0: [131 121 148 130  94 114 119 159  97 204 127 119 106 138 159 120 122  90
 146 137 116 201 141 118 148 161 115 101 146 122 114 110 150 155 145 124
 154 123 103 101 149 176 137  80 124 175 120 135]
1: [105 103 150 131  69  67 100 112 152 225  98 142 102 147 179 130 137 133
 104 114 130 130 118 124 119  60 121 133 164 112  94 105 100 112 126 128
 129  95 118 100 164  33 165 110 142 133 125 117]
2: [239 162  77 197 178 110 135 162 164 106 120 122 179 109  90 183 121 255
  69 127 140  93 141 131  88 130 127 163 104 131 155 133 152 167 102 172
  94 186 114 137  96  99 117 218 127 174 160 138]
3: [193 114  59 196 221 158 159 135 147 110 114 118 138 121  91 160 120 225
  91 139 157 104 141 105 105 131 120 114 114 141 112 113 150 123 112 125
  98 188 116 177 113 175 112 153 126 136 141 132]
4: [125 114 105 142 116 143 131 140 137 101 115 118 152 120 154 135 126 177
 109 137 122  74 142 110 101  98 113 123 128 120 112 215 127 126 120 126
 103  84 125 187  94 135 130 136 130 125 130 130]
5: [ 97 127 175 114 125 102  98 113 148  63 138 128 115 119  92 107 123 111
 101 139 137 152 139 147 127 107 120  75  80 127  96 135 136  97 138 113
 131 131 124 111  98  61  95  56 123  75 127 114]
6: [168 116 241 145 255 136  95 168 183  78  91 117 255  87  46 202 140 255
  36 181 137 109 126 214  99 103 148 216  84 162 255 182 139 137  68 189
  45 220 148 181  34 133 125 255 122 221 181 236]
7: [124 148  70  94  34 147 179 111  87 224 196 122  59 136 180  46 169   0
 221 121 130 228 131  95 134 230 133 105 240 134 101 144 137 107 169 135
 219 101 182  40 161 202 160 192 120 179 116  93]
8: [127 162 255  86 160 115  91 175 144  92 100 117 255 109  66 217 119 251
  58 164 123  94 122 206  83 108 125 187 102 130 255 150 138 181  93 188
  87 112 137 170  91  80 119 251 128 199 202 255]
9: [108 112 202 118 112  90 110 140 121 147 118 115 142 130 145 118 118 133
 102 152 121 135 143 148 106 107 119 106 119 124 151 112 133 133 126 120
 144 114 108 124 129 102 131 101 129 133 137 172]
10: [115 110  45 158 121 135 161 113 129  87 119 111 102 118 132 126 121 139
 121 127 131  64 148 101 127 112 120  98 151 126 116 105 131 111 119 119
 106  86 121 181 104 138 126  81 139  84 122 112]
11: [126 242  66 170 219   0 179 189 137 181  94 140  99 111   7  98 127  54
 127 165 179 254  94  86 251  75 255  87  22 164  86 155 102 182 174 129
 214 255 120  18 255  31  73  55 115 255 106  81]
12: [118 127 206 142 181 105  96 152 164  57 105 144 239  74  12 151 143 255
  36 134 148  79 110 173 102  81 118 213  54 147 176 151 122 131 104 152
  78 203 106 111  96  47 106 222 126 119 156 146]
13: [127 187 153  23 119  77 123 173  93 249  83 160  66 128  57 113 127  36
 192 125 127 255 108 100 255 146 122  77  44 108 121 154 124 183 170 132
 197 235 114   0 255 202 103  21  94 255  82 100]
14: [124 143 170 116  33 215  99  98  88 188 159 138  96 147 216  88 141  50
 170 119 123 159 135 137 140 176 126 123 189 141 111 133 139  95 136 125
 143  88 124 152  92 172 156  86 126  80 115 110]
15: [121 128 172 115  72 108 124 135 102 203 164 124  77 127 172  78 128  53
 169 129 142  21 123 116 114 146 107  97 138 115 104 127 135  92 142 125
 151  93 117  79 159 149 135 117 122 169 105 127]
16: [212  64  42 193 255 177 125 143 194  89 108 137 209 108  45 160 114 255
  75 108 138  32 123 128  97 117 126 177  75 140 148 145 140 122  91 179
  39 181 132 247  62 231 121 217 127 205 171 123]

[163 154 146 130  51 246 120 128  61 220 185 123  72 137 195  70 198  37
 255 128 125 227 148 104 137 247 123 104 197 130 119 121 169 107 159 131
 174 105 147  83 152 255 150 184 133 170 120 109] 7 14 0
[122  94   0 209  26  14 246 118 168 255 153 139  20 139 210  49 126  52
 115  98 116 140 105 110 123 151 128 147 255 136 112 146  98  98 135 128
 190  66 118  51 170   0 147  47 128 167  89  90] 1 15 0
[110 130 147 123  81  47 112 157 127 235 102 121 123 127 163 141 127  86
 114 125 113 187 127 121 159 130 115 127 145 121 114 122 129 181 143 116
 161 118 108 106 178 114 141 117 115 184 128 134] 0 1 9
[180 123 112 168 143 115 133 146 143  99 108 107 147 114  93 135 127 190
  82 131 128 111 139 115 102 122 121 123 115 137 120 113 150 133 116 133
 113 153 117 136  97 107 128 161 127 127 143 143] 3 2 4
[172 152 132 129  44 255 116 124  44 219 191 121  83 133 189  78 229  40
 231 134 130 255 144 103 135 255 122 101 199 134 109 131 175  99 159   0
 181 106 149  69 145 255 159 189 127 177 122 100] 7 14 0
[107 111 158 105 120 147 108 135 134  92 116 119 176 117 140 123 112 141
 116 124 121  53 134 145 111 108 110 129  99 111 109 119 129 119 124 125
  93  66 114 176  81 142 124 117 131 129 134 142] 4 9 10
[101  72 255  72 113 101  79 159 135  64  92 134 255 127 136 149 115 235
  89 133 124  71 115 255  83  54 126 180  71 123 255 154  96 112  90 154
  94  59 130 158 111  43 116 161 136 134 180 255] 8 12 9
[140 150 145 110  38 109 141 152 100 203 179 137  47 155 198  16 159   0
 191 121 124 255 127  93 207 237 148 115 220 123  93 123 131  98 151 129
 221 116 111  16 229 239 132 144 139 255 118 116] 7 0 15
[ 92 113  99 150 117 145 127 117 141  67 131 123 120 122 124 144 124 171
 113 118 124  83 139 109 124  85 127 101 128 116 107 118 117 121 136 123
 106  62 116 212  83 145 132  85 117  79 122  71] 10 4 5
[ 94 208 113  90  75 255 164  29  88  58 249 140   0 207 255 161 154   0
 192 108 111  37 160 113 171 202 155 115 255 121 122 134 120 128 192 117
 107   0 244 255 110 255 193 155 124   0  84  55] 14 10 7
[113 109  92 154 120 134 143 134 137 109 118 115 124 122 136 138 119 152
 113 147 126  90 140 104 118 103 120 101 137 124 107 120 133 128 132 122
 111  86 113 167 102 134 142 103 128  99 128 125] 10 4 9
[117 110 234  62 100 142 100 106 102 168 150 131  83 138 151  51 128  88
 195 139 124 245 123 163 161 109 126 123  72 108 112 150 110  95 151 117
 163 108 136  37 181 170 152  49 143 172  86  84] 0 9 15
[114 113 255 116 120 105 118 153 130 117 112 118 224 120 140 161 122 203
  80 172 127 116 142 207  93 103 120 147 113 118 255 124 134 141 106 149
 110 101 119 176 100  94 134 176 137 146 173 255] 8 9 12
[ 96 106 160 108   0 121 108 106 122 239 128 166  65 177 255  90 125  23
 145  89 130  74 105 124 128 139 113 255 241 111  88 154  93  83 120 127
 150  28 104 178 112  45 172  13 141   0  97  68] 14 1 15
[ 70  99  30 108 117   3 191  92 114  97 179 122  40 136  48  38 103  20
 201 106 121 211 122  46 121 134 134  97  94  93  77   0  99  81 161 129
 196 254 127   0 193 114  86  44 138 194  91 105] 0 13 5
[108 163  75  91 110 168 161  96 111  96 195 130  75 139 136 113 144  24
 177 106 122 141 136  95 155 188 139  94 168 127 120 109 133 110 157 122
 165 140 162  97 122 135 121 171 124  99 102  99] 14 15 0
